128 stands for zero in the data rows.
Each row in the table below has a label, given by one hidden rule.
[118 139 108 117 237  46 103 196 116  61 162 232  54 177 144 166  93  86
  99  87  93  84  99  85 161 144 232 144  51 145  80 167] Q870
[ 99 188 126 117 175  75 107 161 132  84 127 144  79 134 156 181  93  95
 129  91  86  84 113 140 159 149 142 106 115 170 118 139] Q620
[106 134 146 130 141 140 108 116 152 103 119 113 125 103 150 128 132 106
 134 115 112 140 101 111 128 148 130 132 102 102 141 162] Q870
[160 126 107 109 100 146 161 125  92 110 137 134 157 156  87  98 133 158
 122 159 106 129 164 137  84 111 118 105 165 123 118 137] Q620
[ 91 176 123 119 186  81 104 151 137  70 119 145  78 114 161 179 100 116
 128 114  70  83 106 128 142 148 147  81 140 177 140 171] Q870
[177 118 113 118  72 171 176 108  95 136 146 120 172 159  71  70 136 177
 123 189 108 145 173 147  92  86 115 107 201 112  97 117] Q620
[151 142 126 122 100 137 136 131 110 175 130 130 142 159 104 100 121 169
 120 138 170 127 159 142 122  89 130 156 138 128  96  92] Q620
[153  63 107 134 182 110 136 172 107 126 169 198 123 168 120 101 131 143
  99  98 158 143 124  75 105 116 201 185 105 104 119 145] Q870
[121 154 165 125  84 117 113 133 139 197 100  89 114 156 137 153 106 116
 145 144 192 103 134 193 184 115  65 161  77 164  94  36] Q620
[226  95  67  98  44 188 227  87  42 100 198 154 218 186  21  86 162 166
 106 193  72 169 223 123  20  84  96  51 175  90 155 176] Q620
[142 117  90 110 158 102 139 165  96 134 137 168 118 155 104 125 127 156
 105 100 158 105 152 118  94  84 164 157 129 138 106 133] Q870
[113 134 148 147 123 157 108 107 156 118 123  99 143  98 146 109 136 114
 140 126 144 152 107 113 144 157 131 142 101  92 135 136] Q870
[147 139 121 126 139 113 131 148 104 173 149 166 123 171 113 106 119 150
 112  95 190 125 148 123 125 102 165 182 108 116  91 101] Q870
[143 139 100 109 139 108 137 154  96 142 129 158 126 151 104 124 118 158
 113 106 162 105 155 136 105  85 144 157 129 141 100 119] Q620
[117 137 139 132 127 126 121 129 137 124 116 111 127 130 139 142 122 118
 133 125 125 125 130 136 136 133 113 124 117 132 127 119] Q620
[ 95 150 143 126 148 103 117 130 142  96 107 117 106 114 155 163 115 111
 139 112  83 105 113 141 127 150 126  90 151 157 147 156] Q870
[182  59  64 109 110 145 175 120  66 106 175 136 170 162  77 140 159 141
 100 126  97 151 188  93  66  99  93  97 131 117 149 176] Q870
[120 141  92 118 183  92 117 170 114  90 140 176  92 132 128 155 107 124
 111 120  95  93 130 112 131 119 177 108 117 156 120 147] Q870
[105 155 144 131 143 112 112 131 142  99 113 118 113 126 151 155 117 102
 134 110  99 116 119 137 139 147 121 111 122 141 128 140] Q620
[155 113 156 141  53 183 140  98 145 234 123  68 159 144 102  78 141 181
 145 209 191 149 144 167 163  94  85 154 139 119  76  31] Q620
[159 124 107  92  82 139 153 146  91 114 110 119 146 163  81 112 116 182
 134 180 123  93 151 179  98 102  82 139 176 153  89  99] Q620
[107 141 148 132 135 129 110 121 149 104 113 111 125 119 149 143 126 106
 135 119 109 128 114 128 132 148 118 122 111 122 130 144] Q620
[110 129 144 126 126 113 123 132 134 122 105 110 122 125 142 154 117 107
 137 127 117 111 124 153 140 136 104 113 134 152 139 115] Q620
[148  97  78 164 109 161 165  98 115 160 136 109 159  82 117 119 161 145
 124 151 119 192 142  93 113 124 117 103 152  90 169 127] Q870
[ 93 156 174 134 121 108  99 123 161 116  98  93 101 132 162 173 110  77
 155 113 127 101  99 162 170 171  89 124 102 158 120 107] Q620
[101  98 167 124 110 111 131 129 144 127  87 100 121 119 150 159 118  91
 152 143 111 101 110 177 149 145  91  99 159 166 164 102] Q620
[105 138 151 133 132 140 107 113 155 106 114 109 126 107 150 133 133 105
 137 119 115 136 106 120 128 153 120 127 104 111 134 151] Q870
[122  58 165 173  94 185 133 107 180 181  92  48 159  63 133  85 169 152
 157 226 159 176 118 132 164 141  78 120 121 102 128  60] Q620
[107 123 154 134 123 128 117 121 149 115 104 106 125 123 147 149 126 106
 140 131 116 125 118 141 134 148 103 116 125 137 135 126] Q620
[231   0   8 124 108 167 208 126  36 138 237 197 189 176  48 120 183 176
  73 113  87 191 203  56   0  55 111 106 182 109 191 201] Q870
[ 44 233 157 115 200  36  81 156 168  28  95 130  29  95 207 231  80  80
 151  87   3  44  72 169 162 194 142  26 177 241 168 198] Q620
[122 134 135 137 134 136 120 121 137 121 124 118 132 121 137 121 129 123
 128 121 135 140 126 118 133 137 133 137 110 110 126 131] Q870
[110 148 130 127 164 107 114 141 136  91 127 136 108 132 147 149 114 112
 126 114  96 117 115 116 135 141 144 117 110 130 123 158] Q870
[127 132 141 152 103 162 125 111 153 157 122  89 142 110 135  96 140 143
 136 148 159 156 131 122 147 135 120 139 121 103 119  93] Q620
[ 63 161 191 128 143  94  87 109 176  76  82 104  91 110 185 195 120  67
 154 105  60  96  78 157 143 197 106  82 143 166 143 178] Q620
[148 119 124 140  98 162 151 107 128 166 135 105 157 124 105  89 140 161
 125 162 136 153 152 125 124 105 124 125 165 103 118 105] Q620
[248  98  63  84  27 184 233  95  15  94 203 180 218 219   3  49 164 206
  94 190  70 164 249 130   0  61 116  65 224  98 143 176] Q620
[148 140 106 104 112 123 143 142  96 124 120 140 136 151  99 119 118 168
 122 136 141 106 156 151 103  92 118 144 151 141 100 116] Q620
[102 108 207 163  69 182  87  88 205 163  90  47 145  96 162 117 155 104
 167 192 184 157  97 161 187 179  62 143  60 117 110  57] Q620
[ 99 187  95 105 182  84 124 168 127  82 123 150  84  88 143 173  91 131
 132 110  73  65 127 153 147 127 147  65 164 211 174 135] Q870
[147  83 108 129 161 119 140 157 109 131 153 168 129 152 117 111 134 149
 107 108 145 136 134  94  97 107 169 160 129 116 127 139] Q870
[214  71  86 127  83 166 183 112  56 208 208 197 191 198  46  42 154 219
  93 116 182 162 197  95  50  52 182 166 235  80 139 130] Q870
[195  43  76 115 145 120 173 162  58 167 196 214 153 199  71  75 149 203
  82  91 175 145 179  90  41  53 186 184 197 106 140 147] Q870
[157  71  99 129 155 124 147 154  99 145 162 174 138 159 107 105 141 161
 103 106 153 141 143  92  81  96 166 161 151 116 137 140] Q870
[ 52 128 223 137 111 120  75 104 210  79  66  76 102 100 198 190 129  40
 176 122  67 111  67 179 151 216  70  95 133 152 152 156] Q620
[ 50 124 226 126 117 146  58  95 216  83  66  90 125  73 195 171 141  48
 172 126  72 130  53 152 125 211  78 105  94 125 148 192] Q870
[ 88 186 163 125 165  82  88 140 152  81 113 130  79 140 171 177  94  63
 136  82 106  89  92 137 181 177 131 129  76 155 106 143] Q620
[108 108 175 102  83 103 119 145 137 184  79  72 115 129 142 180  99  98
 164 158 153  74 109 229 184 112  43 127 124 191 146  41] Q620
[ 97 131 180 160  97 186  86  77 197 124 107  65 146  58 166  93 156 100
 159 153 172 174  80 113 171 191 110 149  73  77 134 117] Q870
[ 50 181 195 114 188  99  57 114 197  52 108 123  76 106 206 180 111  53
 146  92  43 102  32 107 146 189 144 109  73 115 132 248] Q870
[140 126 136 132  95 151 135 122 132 177 123  97 138 143 117 107 129 157
 133 159 160 134 145 147 140 103 104 144 126 128 101  78] Q620
[108 150 145 129 138 114 113 128 141 105 113 115 117 128 148 152 120 103
 132 115 110 118 121 135 141 145 118 119 112 139 126 132] Q620
[ 95 203 128 115 186  59 102 170 134  74 120 157  64 135 163 189  83  84
 126  86  78  72 111 146 170 153 145 102 108 190 114 134] Q620
[126 174  87  98 201  43 116 195  93 137 141 214  62 166 119 170  82 105
 103  66 156  52 136 129 152 103 191 160  70 186  76 108] Q870
[105 151 134 125 146 104 121 138 134 101 113 118 111 118 147 159 113 112
 135 112  92 105 121 143 135 142 122  99 145 157 144 138] Q620
Here are more rows. What is the label of each one?
[194 115 101 128  58 178 178 101  85 183 173 147 188 168  60  49 148 206
 112 166 144 169 192 126  76  63 145 131 220  93 112 111] Q620
[ 79 122 197 125 103  93 107 123 163 121  73  78 100 121 169 195 108  59
 168 130 110  82  87 203 179 178  60 102 143 193 151  92] Q620
[ 79 147 191 140 121 159  71  88 200  84  95  81 121  71 185 123 143  69
 154 123 121 154  68 115 157 202 109 145  55  91 138 164] Q870
[132 157 106 105 134 101 133 155 107 149 117 142 118 136 114 145 105 143
 122 111 156  94 147 154 124  86 119 144 114 158 109 101] Q620
[142 144 107 109 125 117 137 145 103 142 124 142 128 146 107 126 116 158
 120 120 152 107 151 143 111  89 126 148 133 140 104 113] Q620
[122 110 113 150 123 157 131  96 127 116 115  98 141  62 144 105 159 134
 137 140 146 179 100  89 134 151 137 126 139  85 181 144] Q870
[118 128 144 135 121 135 118 121 141 128 114 105 133 125 138 135 127 119
 135 134 133 131 127 136 137 136 108 128 111 125 125 117] Q620
[123 142 146 141 120 138 114 118 140 140 124 112 133 132 135 119 124 121
 132 121 156 135 126 128 148 138 129 147 100 113 112 111] Q620
[110 156 128 118 142  96 125 143 125 125 116 123 105 128 138 165 105 104
 134 107 119  91 122 151 149 131 111 114 131 166 129 112] Q620
[148 112 114 133 134 131 140 131 110 154 151 154 143 150 114 104 131 154
 111 116 158 143 147 109 108 106 158 152 141 109 125 123] Q870
[150 188  96  71 107  73 146 173  78 208 113 165  97 176  90 153  83 171
 114 106 227  49 158 190 137  40 100 193  93 204  60  42] Q620
[ 99  94 183 152 101 165  95 104 182 130  90  77 142  92 154 131 148 103
 157 168 149 145 103 141 153 171  77 127  94 116 131 105] Q620
[147 119 126 129  99 154 146 122 122 154 126 105 148 140 106  99 131 162
 129 166 133 137 150 140 122 101 111 128 155 123 107 100] Q620
[ 79 173 151 118 219  67  78 159 157  36 125 166  61 139 185 183  98  63
 122  90  54  84  69 100 172 178 176 117  70 139 110 206] Q870
[129 143 116 121 150 106 125 147 116 130 129 147 115 143 126 136 114 127
 117 106 138 113 137 121 129 115 145 141 105 138 111 120] Q870
[125 126 138 149 112 159 124 109 150 147 119  94 144 101 134 101 142 138
 136 146 152 155 126 118 141 138 124 135 123 102 125 106] Q870
[157  68  61 179  99 180 173  78 112 180 148 109 165  58 115 108 179 155
 124 155 137 222 131  72 115 132 123 109 169  76 193 121] Q870
[120 162 119 120 151 100 124 150 122 123 125 138 108 137 134 153 105 114
 124 104 123 104 135 139 141 119 132 127 113 151 117 117] Q620
[105 206  96  98 200  46 109 185 108 102 126 188  60 125 139 198  80  92
 117  80  98  49 128 162 169 121 152 107 114 205 113 111] Q620
[105 166 123 118 155  89 122 150 130 103 113 127  96 117 146 167 102 107
 134 102  92  90 125 152 145 137 123  98 147 174 143 126] Q620
[ 96 212  90  67 173  36 132 195 113 140  97 151  68  81 131 200  61  93
 143  73 101  17 124 217 175  82 114  70 178 255 176  76] Q620
[124 128 134 139 134 139 122 121 136 124 129 120 135 122 135 116 131 127
 125 119 142 142 123 112 134 138 138 143 111 107 128 130] Q870
[158  92 109 162 119 163 144 117 125 175 168 146 153 129 119  69 145 167
 113 117 181 186 138  86 116 123 176 169 158  78 148 113] Q870
[104 180 132 116 163  78 111 147 130 103 115 138  86 132 149 175  96  92
 129  95 106  83 118 143 161 142 130 115 112 173 121 124] Q620
[ 65 153 188 111 155 127  73 100 189  96  97 108 104  87 183 159 131  76
 148 106  72 119  51 111 118 175 121 117  87 106 150 221] Q870
[141 121 121 138 131 137 134 128 119 152 145 143 142 144 120 104 128 147
 119 117 160 143 140 109 120 116 154 153 130 107 123 117] Q870
[141 136 114 125 139 117 135 142 108 152 141 153 130 157 115 117 120 147
 115 110 162 124 149 122 116 101 153 155 119 125 107 114] Q870
[246  66  53 112  31 203 231  79  30 143 225 181 234 199   7  50 169 211
  91 169  86 185 236 101   4  45 127  81 240  70 170 176] Q620
[143  74 176 149  49 187 129 101 164 235 101  41 160 135 109  94 144 171
 156 239 193 146 132 176 178 109  50 149 114 132  93  17] Q620
[101 107 171 170  95 197 102  74 190 132  88  54 155  19 163  75 180 118
 157 178 176 187  82 104 168 193 102 139  93  72 148 101] Q870
[142 124 129 125 102 144 138 126 119 157 122 108 144 145 110 113 125 159
 128 158 144 128 147 144 126  99 107 135 139 130 109  97] Q620
[113 180 156 110 120  83 105 145 130 164  99 117  93 156 142 179  91  92
 136  97 171  71 122 178 189 128  95 156  72 181  96  59] Q620
[116 140 137 131 134 125 118 128 136 117 119 115 126 128 139 139 121 116
 131 118 122 125 127 130 134 137 120 127 114 126 125 130] Q620
[157 102  74 153 104 163 188  97 111 150 136 108 172  91  97 130 165 135
 120 171  97 187 159 100  99 111  93  82 139  88 157 140] Q870
[ 90 103 167 124 213 107  75 149 171  39 135 160  85 119 184 137 113  59
 123  87  80 136  33  60 169 186 192 171  32  77 127 234] Q870
[ 80 176 176 132 160 106  79 124 175  67 112 116  93 123 181 161 113  61
 140  93  84 112  78 125 162 187 130 128  74 127 117 175] Q620
[ 68 182 160 121 170  85  94 128 162  75 101 120  84 106 183 189 107 103
 142 108  50  89  88 143 129 164 135  67 150 171 150 197] Q870
[106  91 129 167 114 197 105  62 156 103 113  73 148   0 168  70 186 117
 153 135 175 223  43  53 156 197 155 155 125  42 230 171] Q870
[146 111  97 112 187  80 131 180  92 141 159 212 101 177 111 126 115 134
  97  88 166 103 136 103 115  97 201 180  87 131  84 122] Q870
[111 149 131 126 173  98 108 148 133  90 133 149 102 141 147 151 109 100
 123 101 104 108 109 110 146 147 157 129  93 131 113 155] Q870
[196  99 100 109  66 186 214  93  83 113 157 119 196 156  45  72 151 158
 123 223  85 163 183 140  68  98  97  64 184 105 111 140] Q620
A new table starts here. Its rows get labels from a new hidden rule, each label after its row.
[250 201 214 140 119 121 118 113 118 108 163 118 127 114 127 155 128 118
 106  89 129  97 151 147 105  98 141 144 102 255 111 115] mh
[246 165 201 157 123  98 144 149 137 132 155 126 143 153 179 165 109 111
 104 118 159 154 136 166  95 158 135 106 109 211 108 147] gz
[131  92 102 103 105 131 172 118 110 151 115 142  91 110 194 102 114  96
 129 125  99 147  95 102  95  99 132 168  99 106 141 103] qt
[188 156 222 188 236  98  97 217 114 113 180 102 193 119 127 198 147 105
 103 125 183 169 137 179  94 173 168  87 186 139 105 171] mh
[101 142 182 160 136  99  94 118 150 122 142  99 233 180 111 243 205 146
 101  98 255 195 194 213  90 205 168  91 255 106 107 104] mh
[136  90  98 101 104 122 151 119 111 170 127 109  93 117 171 102 129  98
 124 125 101 115  97 109  96 100 120 133 108 110 148 111] qt
[100 109  90 132 110 138 106 114 127 152 158 129 114 149 100 101  97 103
 103 219 101 128  97  93 139 166 102 119 106  93 166 160] mh
[129  91 106 101 157 109 109 123 150 132 128 102 102 117 110 105 105  93
 114 117 127 114  98 101 113 112 100  97 164 157 106 100] mh
[115 176 126 126 146 162 100 101 109 105 173 100 108 106  95 115 133 115
 127  89 101  95 127 127 181  96 163 170 144 196 109 106] mh
[130 105 101 150  99 101 171 189 175 178 113 135 172 192 136 124  92 108
  99 161 179 206 107  97  89 222 103  97  99 108 141 160] mh
[107 162 108 149 118 107 111 136 120 125 118 112 141 136 101 128 117 166
 111  99 119 104 145 135 126 115 137  94 109  99 129 155] gz
[107  86 109 101 148 157 131 100 146 115 103  95  94 127  98 109 213 241
 255  87 102  91 236 213 187  98 144  91 151 122 102  97] gz
[115 202 104 121  95 143 117 115 148 102 143 200 137 108 100 102 110  97
 102 133 128  99  98  96 115 102 104 166  96 174 222  97] mh
[255 185 212 148 118 107 133 133 127 113 157 120 133 127 156 161 118 114
 106  99 148 105 145 163  95 117 136 119 106 255 110 122] gz
[114 199 181 186 170 109  99 149 155 109 138 131 197 120  98 195 139 138
  94  96 203 100 193 128 104 199 141  98 170 182 117 128] mh
[118 191 168 178 174 112  99 144 147 106 134 122 204 140  99 185 119 140
 105 104 186  99 194 115 105 185 129  95 167 164 107 138] mh
[154  91 114 107 118 130 181 138 104 122 116 169  92 107 176 101  99  96
 116 155  98 128  96  97  97 101 134 183  95 103 117 126] qt
[134  91  98 101 135 113 120 120 133 138 123 102  96 121 121 102 106  97
 122 119 110 111  98 103 113 105 103 104 137 136 109 101] mh
[169 132 214 187 155 102  97 136 110 120 132  98 226 175 121 255 198 121
 104  92 203 197 179 255  94 148 190  90 230 122 102 164] mh
[161 100 127 101 147 139 179 130 103 107  99 195  91  94 177 100  86  89
 113 204  91 100  95  96 100 107 102 151  92 120 114 123] mh
[110 200 105 125 136 114 105 116 115 107 103 122 124 135  99 134  95 213
 106 128 116 100 149 137 188 135 101  94 117 104 101 214] qt
[147  87 120 105 108 137 167 103  99 133 116 149  92 116 182 104 124 102
 116 114  90 146 105 101  99  95 140 202  92 109 124 103] qt
[105 145 188 165 135  97  97 108 140 129 131 105 235 188 108 247 210 143
 101  89 246 195 190 214  96 189 168  90 255 120 103 122] mh
[130  90 108 107 102 133 170 112 106 148 116 145  92 109 187 100 120  95
 126 120 100 138  97 100  96  98 130 180  99 108 144 102] qt
[111  92 155 106 170 154 120 101 137 106 104  94  94 112  98 123 235 222
 241  89 102  96 223 213 156  97 174  93 158 124 102  98] gz
[152  90 118 103 156 117 180 153 103 110 117 186  92 104 176  98  93  97
 114 211  96 112  97  96 104 108 110 138 101 114 114 134] mh
[125 119 105  99 101 178 170 115 108  99 105 195  95  98 156 101 100 113
 104 187  94  90 101  90 122 110 100 174  93 142 167 103] mh
[184 126 165 174 113  98 157 169 178 164 134 137 168 168 150 155 107 106
 103 139 179 215 114 111  93 222 116 102 109 147 118 148] qt
[101  91  94 105 100 179 115 108 136 138 100  96 102 164  95 127 189 194
 214  88 118  97 171 140 168  94 112 100 131 115 107  96] qt
[108 149 141 142 105 125 119 121 162 127 154 191 147 103  86 111 109 101
 104  99 136 112  97  90 103 120 118 210 103 158 202  98] gz
[108  87  95 107 110 165 129 107 151 135 101  92  95 156  93 118 204 220
 239  88 118 100 209 165 174  93 121  92 135 125 102 102] qt
[107 106  93 112 118 109 113 126 122 132 118  99 114 143 115 107 104 129
 125 114 110 104 113 127 145 111 111  95 117 100 115 127] qt
[103 186 136 135  95 140 116 127 165 126 145 217 145  97 103 106 107  91
 104 102 138  88 103  98 114 104 107 208 100 203 237 102] mh
[112 175  86 100  97 127 114 117 115 112 133 115 134 128 128  98 100 125
 127 200  96  99 101  92 215  94  94 107  94  99 181 110] mh
[136  91 102 106 105 128 171 120 108 146 116 147  92 110 189 102 109  96
 130 125  99 144  97 101  96  99 134 179  97 104 137 104] qt
[121 137 197 181 132  99  99 114 122 134 134 102 231 182 113 248 212 127
 103  89 232 201 182 232  94 171 186  91 242 120 103 134] mh
[111 104  93 134 101  98 167 199 166 184 110 120 164 192 128 110  96 105
 102 176 174 193 101  96  98 222 101  94 104  99 148 156] mh
[115 175  91 102 102 120 110 123 116 110 142 113 129 114 158  99  97 123
 129 215 104  96 100 103 207 103 105  96 100 100 174 121] mh
[182 136 229 191 202  92 106 177  98 107 149  91 202 138 129 235 181 107
 111 101 192 191 161 225  91 157 184  88 215 133 103 181] mh
[137 154  94 114 188  94  99 196 119 117 161  96 125 126 177 100  99 124
 140 231 109 100  99 164 212 134 104  86 106  96 116 188] gz
[111 145 191 174 133 100  97  99 128 135 121  98 238 186 115 250 208 134
 102  87 246 210 183 216 102 182 169  94 247 115 100 133] mh
[116 167 180 178 154  95  94 108 172 129 142 117 225 166 112 210 183 147
 105  93 240 148 189 159  97 212 165  98 228 140 108 115] mh
[135  91 101 106 105 132 164 116 108 155 122 137  92 110 180 101 118  98
 125 121  99 128  97 101  97  99 130 162 101 112 144 101] qt
[100  94  93 101  99 195 100 101 112 120 101  96 122 143  93 122 158 161
 181  88 103  96 135 134 193  95 117 153 156 103 108 103] qt
[152 134 211 189 147  96  99 130 114 127 131 100 228 176 118 255 207 124
 104  89 217 204 179 255  96 154 190  91 231 119 103 160] mh
[108 107 171 174 130  99 129 132 141 156 136 140 150 122  99 130 120 103
 104 106 135 235 111  93  95 182 133 148 110 112 131 146] qt
[115  94 101 111 123 117 115 124 130 132 122 101 109 129 112 110 105 112
 121 116 110 108 106 111 133 111 101  98 125 114 119 112] mh
[105  96 125 109 163 162 123 100 135 102  96  91  99 111  96 113 214 237
 255  92 107  97 233 209 173  94 156  92 159 118 106 103] gz
[122 170  93 104 137 103 105 151 114 113 152 101 124 117 179 102  98 128
 137 230 103  97 100 132 205 117 106  92  99  96 146 154] qt
[ 91 101  87 123  99 109 129 150 150 182 132 124 148 174  99 102 104 100
 108 195 138 154  95  91 119 196  96  92 109  93 168 159] mh
[155  89 114 115 133 123 191 171 103 118 119 179  94 100 178  98  97  98
 113 186  97 118  97 100 102 102 136 161  95 107 127 133] qt
[101 169 106 151 122 114 117 130 132 120 117 110 154 139 103 130 110 167
 112  99 132 103 145 126 138 128 125  95 109 108 121 151] qt
[ 99 134  90 108  98 208 129 110 118 106 116 151  99 105 103 101  97 116
 108 160 101  96  97  92 172 101 102 178  96 106 189 104] mh
[112 109  95 115 117 110 119 128 127 130 120 101 111 137 115 109 107 130
 126 111 111 106 115 122 141 113 111  96 115 104 119 129] qt
[149  89 110 106 107 133 176 124 103 126 108 160  93 108 174 103 103  98
 123 137  98 128  95 101  96  98 141 195 100  99 119 137] qt
[141 203 203 146 156 151  98 106 113 102 197 116 112 103  96 141 151 104
 110  89 107  95 132 126 123  96 187 189 135 255 108 102] mh
[128 110 117 122 105 128 158 122 104 108 105 177  94 112 149 107 102 116
 114 132  96 121  98 112 103 100 153 165  94  99 112 198] qt
[106 187 181 186 159 105 101 123 173 121 146 112 208 144  99 197 174 143
 102  96 230 118 191 134  98 213 153  91 205 157 117 112] mh
[172 207 212 153 145 135 100 106 111 104 192 117 117 109 102 143 143 108
 109  88 110  92 135 137 110  97 181 179 119 255 106 106] mh
[120  91 114 111 175 100 103 125 152 126 123  96 116 100 109 108  94  99
 106 119 149 120 100 106 130 114  99  88 169 167 102  99] mh
[106 180  91 167 124 104  99 129 128 130 118 101 146 128 106 131 106 170
 112 103 123 105 144 133 129 120 129  89 101 104 128 157] gz
[ 90 144  80  99  89 205 134 112 116  96 109 175 107 104 121  95  83 116
 106 167  89  90 105  88 143  99 108 186 103 107 183 100] mh
[161  91 113 113 158 131 191 165  98 117 138 183  94 103 179 101 108  89
 109 199  98 114  94 105 105 102 121 124  95 104 116 135] qt
[134 165  95 103 165  93 105 165 116 112 156  96 125 119 181 103  96 131
 144 232 104 100 103 150 204 125 107  91 101  97 131 169] qt
[102 173  90 102  98 141 112 118 126 117 119 121 128 115 121 101  95 120
 126 181 109  94  95  93 217  99 100 103  95 109 194 105] mh
[139  91 104  97 118 120 136 125 119 150 129 110  93 120 142 101 116  95
 123 124 103 116  96  99 107 105 107 119 114 120 118 101] mh
[100  86  94 103 108 198 100 102 124 129 102  93 114 154  88 125 167 180
 189  92 114  96 146 130 175  93 113 121 133  97 113 110] qt
[112 116 108 111 145 106 105 123 140 119 124 105 133 126 102 121 104 123
 113 105 137 110 114 113 138 124 105  94 134 123 106 116] qt
[106 156 181 169 144 101  97 108 155 135 144 107 227 186 108 234 206 148
 103  93 241 177 191 190  95 208 162  94 255 126 109 120] mh
[ 99 114 145 161 113 105 115 126 156 153 155 167 151 111  93 117 108  98
 102 107 134 198 100  91  93 158 130 195 107 121 163 117] qt
[ 99 181 103 107 116 147 116 119 137 115 126 145 137 113 105 113  99 113
 118 173 117  94 108 103 189  98 107 117  92 122 198 107] mh
[133  92 112  97 174 109 107 116 159 127 126 104 107 115 103 104  99  98
 115 116 137 116  98 107 125 111 103  92 173 165 105  99] mh
[153 157 124 143 236  95  95 211 129 125 182  99 130 104 167 115 101 113
 122 211 127 123 109 167 151 163 120  83 117 112 123 192] gz
[ 99 106  93 132 107 129 109 123 135 160 153 124 126 155  97 101  96 102
 103 209 107 136  98  93 139 174 101 111 108  96 169 159] mh
Which label does each new row get?
[163 104 125  98 112 155 180 122 106  95 107 193 100  93 173 101 100 101
 107 186 102  96  93  94 118 101  99 158  96 150 137 110]: mh
[113 221 142 112 139 117 118 109 108 102 108 165  95 106 107 140  90 220
 111 117 103 126 117 125 146 123 117 112  99 102  94 230]: qt
[205 131 179 172 118  94 151 161 166 156 145 130 161 171 162 159 107 108
 103 139 171 214 118 127  93 211 125 100 114 152 113 157]: gz
[180 175 196 190 255  98 101 255 128 116 199 105 158 106 139 143 114 102
 107 175 163 151 117 144 116 193 149  90 143 129 119 179]: mh
[110  90  92 106 107 170 130 115 142 139 100  94  97 161  95 124 198 213
 234  91 120 101 199 157 170  94 115  95 134 128 108 100]: qt
[105 217 142 128 115 124 127  99 112 110  96 174  92 105 124 131  96 206
 111 118  98 130 108 132 126 107 142 127  96  97 102 245]: gz
[ 99  92  94  99  99 195 100  91 112 119  98 106 116 139  86 114 171 165
 188  88 106 101 143 131 183  96 104 142 145 109 113 101]: qt
[144  94 101 102 104 116 154 120 111 162 132 117  91 117 155 102 117  96
 128 120 101 113  94 103  99  98 110 134 114 120 148 104]: mh
[126  90  95 107 130 110 115 120 138 136 123 101  99 125 119 103 104 101
 125 120 115 109  97 108 122 100 100 102 134 132 107 104]: mh
[101  85 106 106 143 155 130 101 147 106 105  92  97 120 104 103 216 235
 254  88 105 103 227 203 185  93 131  95 150 118 100  88]: gz
[109 136  91 110 117 179  98 104 107 107 132  90 101 111  97 105 115 140
 166  90 101  94 127 147 255  96 127 132 148 128 109 112]: gz
[ 99 128 138 156 106 111 116 119 161 138 151 179 148 107  96 116 112  97
 102 103 134 152  98  93  95 139 124 208 102 136 180 105]: gz
[ 96 124  90 105 117 172 104 102 101 109 127  94 104 114  94 101 116 137
 165  93 102  96 123 133 255  97 124 124 139 120 108 109]: gz
[112 134  95 104 100 191 161 105 114 104 117 184  90 101 137 100  98 111
 108 183  99  95  97  97 132 103 101 178  99 120 179 102]: mh
[116  86  93 103 107 176 125 122 135 148 100  98 101 167  93 126 198 205
 230  85 120 103 193 148 167  86 115 101 138 124  98  99]: qt
[108 181 102 129 144 116 103 125 120 106 106 106 150 151 102 136  96 197
 104 120 126  98 167 139 183 146 107  94 134 106 102 194]: qt
[139  93 110 103  93 140 158 125 120 162 122 131  92 115 176  99 127  97
 122 123 105 116  87  91  90  84 128 148 109 119 135  99]: qt
[145  91 111 105 107 134 173 116 104 129 113 157  93 111 181 102 107  98
 123 124  97 144  97 104  96  96 135 206  98 103 114 113]: qt
[101 104 165 179 129 100 127 128 147 159 147 148 150 119  99 124 114  97
 102 106 130 237 105  94  94 184 135 168 112 108 135 133]: qt
[213 145 187 171 131  99 139 153 153 150 159 127 153 169 173 163 107 106
 104 138 163 211 123 149  94 202 136 101 119 160 110 163]: mh
[ 97 124  91 117  99 180 113 108 120 118 131 136 104 118 103 101  96 109
 105 181 101  95  97  92 166 114 104 153  98  95 180 118]: mh
[136  92  94 105 112 122 141 127 120 165 132 110  95 119 149 100 119  95
 123 123 102 108 101  97  99 108 115 117 115 121 131 103]: gz
[116 176  95 105 112 105 105 131 121 113 151 107 128 111 181 101 103 128
 131 221 103  92 100 102 210 115  98  87 107  92 166 136]: mh
[109  91 102 104 124 163 135 104 151 121  99  95  96 141  93 112 210 232
 253  89 109  99 226 189 177  94 126  95 142 123 103  98]: gz
[117  93 202 106 182 153 112 102 125 103 108  98  95 107  98 150 247 201
 221  87 102  96 209 213 133  94 197  93 158 130 101  98]: mh
